One vector is turned by the same rotation once a step. Each row is the vector after some number of steps, and that number follows the row.
The counts run from 0 to 521.
-5 7 -14 8 -25 -2 1 -3 2 7 -1 -6 12 10 7 15 -7 13 -3 9 5 12 -6 5 -9 15
 19 -7 -18 17 27 -19 -9 13 3 15 9 -7 -25 -9 -15 -28 -1 -7 -2 20 -8 13 5
 -9 25 12 -19 -6 6 -18 -7 -24 -24 => 294
27 -16 -2 -7 -21 5 10 -11 8 3 27 29 -3 -8 22 -10 1 -12 7 13 -9 14 2 -16
 -18 13 2 -7 -14 0 -4 -26 3 6 -11 0 -10 -14 -1 -2 4 -9 -1 -8 11 23 -2
 -10 6 22 6 -17 -13 -14 11 -34 -12 15 -6 => 56
2 0 -4 5 -41 -16 -15 -15 -15 19 15 6 -12 3 5 -1 1 -2 17 -17 9 13 -6 -13
 2 3 10 0 24 -8 16 12 -8 -3 -1 8 4 3 -8 -14 16 -5 -17 4 25 23 6 -7 7 -13
 23 15 -19 -18 19 -21 -1 -8 -18 => 140
7 2 1 1 -13 0 13 14 6 -11 4 2 -12 20 13 3 6 -29 11 -3 -12 5 6 13 -8 13 8
 -6 -27 6 -4 -17 -6 14 -2 -24 -11 11 2 -19 -17 29 -21 -8 -21 4 2 23 -21
 10 -1 31 2 16 -7 -17 -6 -4 2 => 355
-9 -2 -15 -7 10 -12 0 28 5 -10 -3 16 12 -9 3 -2 6 -26 23 8 -4 8 21 35
 -16 0 2 6 -4 3 -2 -15 0 2 -12 12 -13 24 16 -11 -5 26 -18 5 6 5 4 19 -10
 16 15 27 21 -8 -10 -6 18 16 8 => 510
-4 -1 -30 -21 -7 -5 19 9 -8 10 5 5 26 -13 4 7 4 1 0 2 2 10 12 15 -14 20
 4 12 -9 -10 -8 -20 3 -5 -17 18 2 6 -13 12 -7 0 7 11 8 9 -23 12 23 -5 16
 -14 -12 -23 -14 -23 -16 -3 -9 => 237
3 -5 -18 9 19 3 -18 9 -2 -13 -8 6 -3 2 -7 -14 12 6 26 12 9 16 13 11 -8
 -15 9 11 -3 2 11 -12 11 22 -26 16 -16 27 2 -6 11 21 -27 0 3 12 -4 1 -9
 1 1 24 10 8 -16 -10 28 21 -2 => 183
-22 27 2 -7 8 -19 6 2 8 -12 2 6 8 12 22 19 16 20 7 -1 -8 13 -29 9 2 24
 -1 5 -14 11 -7 9 0 -9 -2 10 14 4 -10 20 -4 25 5 2 -15 4 -5 22 -1 14 2 4
 -27 -8 -16 -25 27 -6 -12 => 263
-20 18 -8 0 2 5 6 -2 1 16 24 11 8 11 13 18 -5 -6 7 5 -15 25 7 35 -2 18
 -4 7 0 -14 12 -6 -10 6 -5 23 -15 4 7 6 16 21 -27 6 6 -6 2 17 -12 10 21
 16 -17 -20 9 15 1 5 -17 => 104
-3 13 -6 8 -10 9 7 9 2 8 21 23 4 -2 4 -14 -6 -16 24 -7 -22 11 22 33 1 9
 -10 3 4 2 -10 -4 2 24 -9 10 -5 14 7 -9 4 22 -31 20 20 27 6 22 -1 15 5 6
 1 -12 -4 -10 -4 25 4 => 520
-23 4 -1 -14 4 -2 21 15 3 -2 -19 12 14 -8 8 -6 28 8 7 -11 -5 10 -3 9 -22
 -10 17 2 -4 11 1 -10 8 -2 -16 4 19 15 -12 -2 3 6 -12 -7 -12 22 -20 -9 7
 0 15 6 15 -2 21 -23 34 16 6 => 175
-11 -7 -1 -19 -10 -15 8 6 -9 21 -22 24 4 14 -4 -6 0 -1 0 -21 -1 27 2 5 5
 9 17 -7 -1 4 18 -16 15 9 6 -8 -6 -7 7 2 -2 28 -18 0 -13 10 -18 -20 2 21
 22 30 6 -5 36 -10 15 -4 -2 => 166
-2 -6 2 -6 0 -19 -5 9 3 -2 2 22 -11 3 28 2 -3 -15 3 8 -10 13 1 9 -35 16
 -9 3 -33 9 7 -29 21 10 -22 -5 -2 6 5 11 5 -12 0 -16 -17 -8 -6 1 -11 39
 5 5 -13 7 12 -28 8 2 -6 => 347
-2 -11 -14 -16 9 -30 8 25 -13 -2 10 2 -4 -8 13 15 6 -20 8 18 13 0 -1 -4
 -15 16 8 -9 4 11 -5 3 -16 -8 -17 -3 -23 26 0 -14 -15 49 7 8 -9 -3 8 14
 -11 11 14 9 7 4 -15 -23 -4 -14 -18 => 74
-4 -11 -33 7 -9 -19 -18 13 -5 1 16 13 14 -11 8 -15 1 -19 17 13 -12 6 16
 32 -23 5 2 4 4 -3 -4 -24 -1 -2 -5 33 -10 2 1 -15 -15 -2 -12 9 22 9 20
 -2 5 14 19 -1 -3 -18 -7 -8 -1 20 8 => 374
0 23 3 20 -8 -20 -4 -1 -23 2 -6 16 -10 17 5 27 22 -10 33 -5 1 12 -1 3 7
 7 1 4 13 -4 -3 17 12 -7 -7 18 7 3 -5 -15 -2 25 -19 9 13 1 15 17 -9 9 3
 25 -15 -8 -21 -9 15 -7 -2 => 271
-18 -12 -33 -23 -7 -23 0 7 -6 14 17 9 23 -24 5 -7 -8 -7 -2 -6 -9 19 4 18
 -14 16 -9 14 10 1 -11 -11 2 -9 -8 22 -8 16 -7 13 -9 6 9 21 16 4 -6 -4
 25 5 24 -5 -5 -27 8 -15 -5 -2 -4 => 233
-6 7 -12 2 -17 -27 -8 3 -13 -5 -9 -3 -6 17 -7 16 4 -1 11 -21 4 19 5 13
 -4 11 -6 20 8 -9 6 20 1 -2 -9 14 -1 34 -8 11 4 19 -15 16 10 -14 -2 22
 -17 -19 10 39 -5 -11 -11 -7 3 -18 0 => 422
-18 20 -10 12 -17 -10 -10 -4 -22 18 1 14 1 4 8 22 -6 -3 9 4 -5 29 12 21
 -16 8 -2 3 6 -9 26 -8 7 5 -11 20 -1 9 -5 -1 15 -16 -22 -8 15 -9 -4 7 -2
 2 33 22 -9 -16 19 8 19 -17 -17 => 431
1 4 -11 8 13 10 -11 13 3 -21 -5 -2 3 3 3 -11 20 8 28 5 4 7 10 11 -4 -12
 7 8 -28 4 5 -15 5 23 -25 7 -3 30 -10 4 6 14 -20 -11 -3 24 -16 10 0 -1
 -1 11 1 12 -27 -29 27 21 -6 => 184
42 -12 -23 -3 -9 20 7 3 -4 -5 29 1 -13 4 4 -13 15 2 13 13 6 9 9 -15 -3
 12 10 -5 -28 -7 -4 -25 -6 25 -15 1 -22 -1 -8 0 -3 14 -10 -4 3 22 -5 5 3
 1 -8 -4 -15 0 -18 -33 -13 15 -14 => 54
-10 5 -25 -11 19 -1 -2 27 3 -22 -1 1 12 -5 9 -3 4 -9 17 4 -3 4 16 31 -9
 -3 4 4 -18 12 -6 -17 -7 11 -17 6 -10 31 8 -6 -19 27 -10 0 -5 9 -8 24 -4
 10 5 21 16 -3 -28 -9 13 10 3 => 511
4 12 11 15 -13 7 -1 -2 17 -1 6 23 -5 -7 13 -23 -8 -6 24 2 -9 8 7 10 -7 5
 -9 6 -22 12 2 -20 12 25 -13 6 10 9 -3 0 8 -10 -11 -4 6 35 -12 5 7 27 5
 -1 -15 4 3 -29 12 21 -4 => 191
-23 13 -11 1 -9 -29 -13 -4 -14 13 -8 11 0 3 6 16 -7 0 10 -7 -2 19 2 21
 -22 14 -14 12 13 -9 12 5 11 1 -13 24 2 24 -9 7 13 -7 -22 11 11 -12 -5 2
 -5 2 27 29 -13 -16 5 -2 12 -16 -12 => 426
-8 5 6 -12 -9 -6 7 13 8 -4 0 19 -12 2 33 4 -7 -21 9 -5 -21 8 4 12 -33 16
 1 -6 -32 12 -4 -24 10 13 -8 -21 2 6 10 -5 -13 -7 -6 -12 -20 5 -5 0 1 42
 9 13 -10 5 8 -21 7 -6 -3 => 352
-9 8 -7 5 1 4 -2 17 3 -1 8 23 10 -8 2 -6 -9 -24 27 4 -8 8 24 38 -3 4 1 3
 6 -1 -3 -13 2 13 -14 9 -12 20 14 -18 -12 25 -22 9 16 23 3 20 -2 16 11
 11 8 -13 -16 -9 4 17 -2 => 515
-23 -2 -8 -18 1 -13 9 28 25 -6 -5 14 21 -17 17 -12 7 -13 16 3 -8 0 9 34
 -20 6 2 11 -23 1 -6 -23 4 -10 1 3 9 20 7 2 -9 8 -7 -15 -10 9 -8 14 5 16
 19 6 0 -6 6 -21 27 8 10 => 508
-19 17 -24 -26 -4 -20 1 25 -17 4 15 5 -11 -8 7 -2 9 -15 15 4 -3 -4 7 7
 -10 13 8 5 -10 0 -18 -9 1 -18 -5 -5 7 25 -4 10 -19 24 16 -1 -9 5 -14 15
 29 -1 13 -10 -17 -3 -13 -29 6 -15 0 => 81
5 -6 -13 17 -1 -9 5 -3 9 -10 -8 11 11 25 -5 13 14 18 2 4 -14 21 -7 1 3 2
 18 -10 -5 28 22 4 0 13 -2 26 -11 -22 -6 -1 -13 9 -21 5 1 11 4 3 -36 3
 10 35 8 -10 -1 0 7 11 9 => 448
31 -16 -7 -7 -15 -1 3 -8 -4 6 33 33 -12 -6 13 -8 -4 -18 13 13 0 13 3 -12
 -21 10 0 -9 -6 3 0 -16 -1 9 -14 1 -25 -12 10 -7 5 2 -12 -2 18 13 3 -18
 -6 27 6 -5 -5 -17 13 -19 -13 16 -4 => 57
23 -20 -3 13 -6 -16 2 13 1 -2 -1 13 -11 10 10 3 15 -20 12 19 3 15 17 0
 -16 23 -14 -1 -22 -3 10 -16 14 16 -20 1 -22 23 1 4 16 9 -12 -4 0 -3 -1
 12 -35 11 -2 18 5 15 -6 -25 3 1 2 => 344
22 -6 -17 -9 -3 3 24 -9 -5 -6 31 10 9 -2 3 18 3 3 -8 5 -9 19 -6 -9 -9 18
 1 -9 5 2 -3 11 -23 4 -11 11 -24 0 -4 3 9 26 -9 18 17 8 1 14 -21 -4 10 4
 7 -24 -6 -15 -26 6 -14 => 391
29 -1 -28 -15 -5 18 15 -10 -7 -9 36 13 1 1 -5 5 -3 0 1 1 -8 20 4 -1 -3
 11 8 -3 -6 -1 -3 -2 -23 12 -9 9 -23 -3 5 3 -6 11 -10 16 25 9 -8 13 -8
 -1 11 10 1 -29 -19 -12 -27 10 -5 => 386
24 -3 -14 -5 -13 6 -4 -5 -9 -19 9 1 -11 -5 -5 -6 27 18 12 3 10 6 -5 -26
 -7 -17 22 -5 -4 14 9 2 -4 10 -14 1 0 14 -19 -12 2 -7 -4 -1 14 35 -10 -8
 9 -18 8 9 2 -2 -7 -45 6 7 -11 => 470
20 14 -6 -1 -8 -5 -15 -1 -27 6 -1 13 -27 9 -7 0 -11 10 17 1 21 20 5 -12
 8 5 6 3 5 10 26 11 1 14 -20 2 -13 30 -2 7 16 17 -9 0 17 9 -17 11 -6 -2
 17 33 -1 1 -4 -11 5 -19 -19 => 1
6 -4 -7 -5 11 -20 15 7 -12 7 26 19 8 8 13 30 25 -10 12 32 17 12 -9 -10 5
 25 1 -11 12 -6 -1 9 -17 -20 -8 13 -20 6 1 -3 11 40 2 -1 4 -3 11 17 -20
 5 14 -4 -6 -14 -3 -11 -1 -7 -19 => 401
10 -27 0 4 -10 -22 7 2 10 0 20 8 0 4 23 4 17 -29 7 15 -6 8 0 -1 -33 15
 -6 -14 -8 -6 1 -17 -6 -2 -7 7 -25 2 -2 -23 6 15 -16 -8 -4 0 28 -6 -26
 15 5 6 -10 2 12 -20 -8 11 -6 => 208
19 -21 -11 8 -10 -11 9 0 1 -13 24 -7 -6 11 11 14 14 -10 0 4 -20 16 1 -14
 -30 11 -7 -12 -14 12 -2 -6 0 21 -22 -2 -22 10 -10 -16 3 12 -15 7 -6 -3
 21 3 -25 5 -5 5 9 6 -10 -28 -17 11 -11 => 204
23 -16 -23 7 -13 -21 -7 10 -14 2 -8 5 8 12 -11 10 11 9 -3 20 23 12 11
 -12 -2 23 12 -11 -5 6 30 0 -1 0 -9 12 -12 13 -19 10 5 -4 0 -5 6 6 -8 8
 -24 -20 18 23 4 8 4 -21 -6 -19 -5 => 152
-9 -4 0 -8 -10 -24 2 10 3 -11 18 0 -13 9 10 -2 0 -29 9 -10 -27 7 10 16
 -20 6 3 -9 -5 9 -3 -1 -9 10 5 -17 -14 12 14 -21 -16 34 -27 1 -12 6 17 4
 -9 14 9 33 8 2 16 -8 13 7 6 => 359
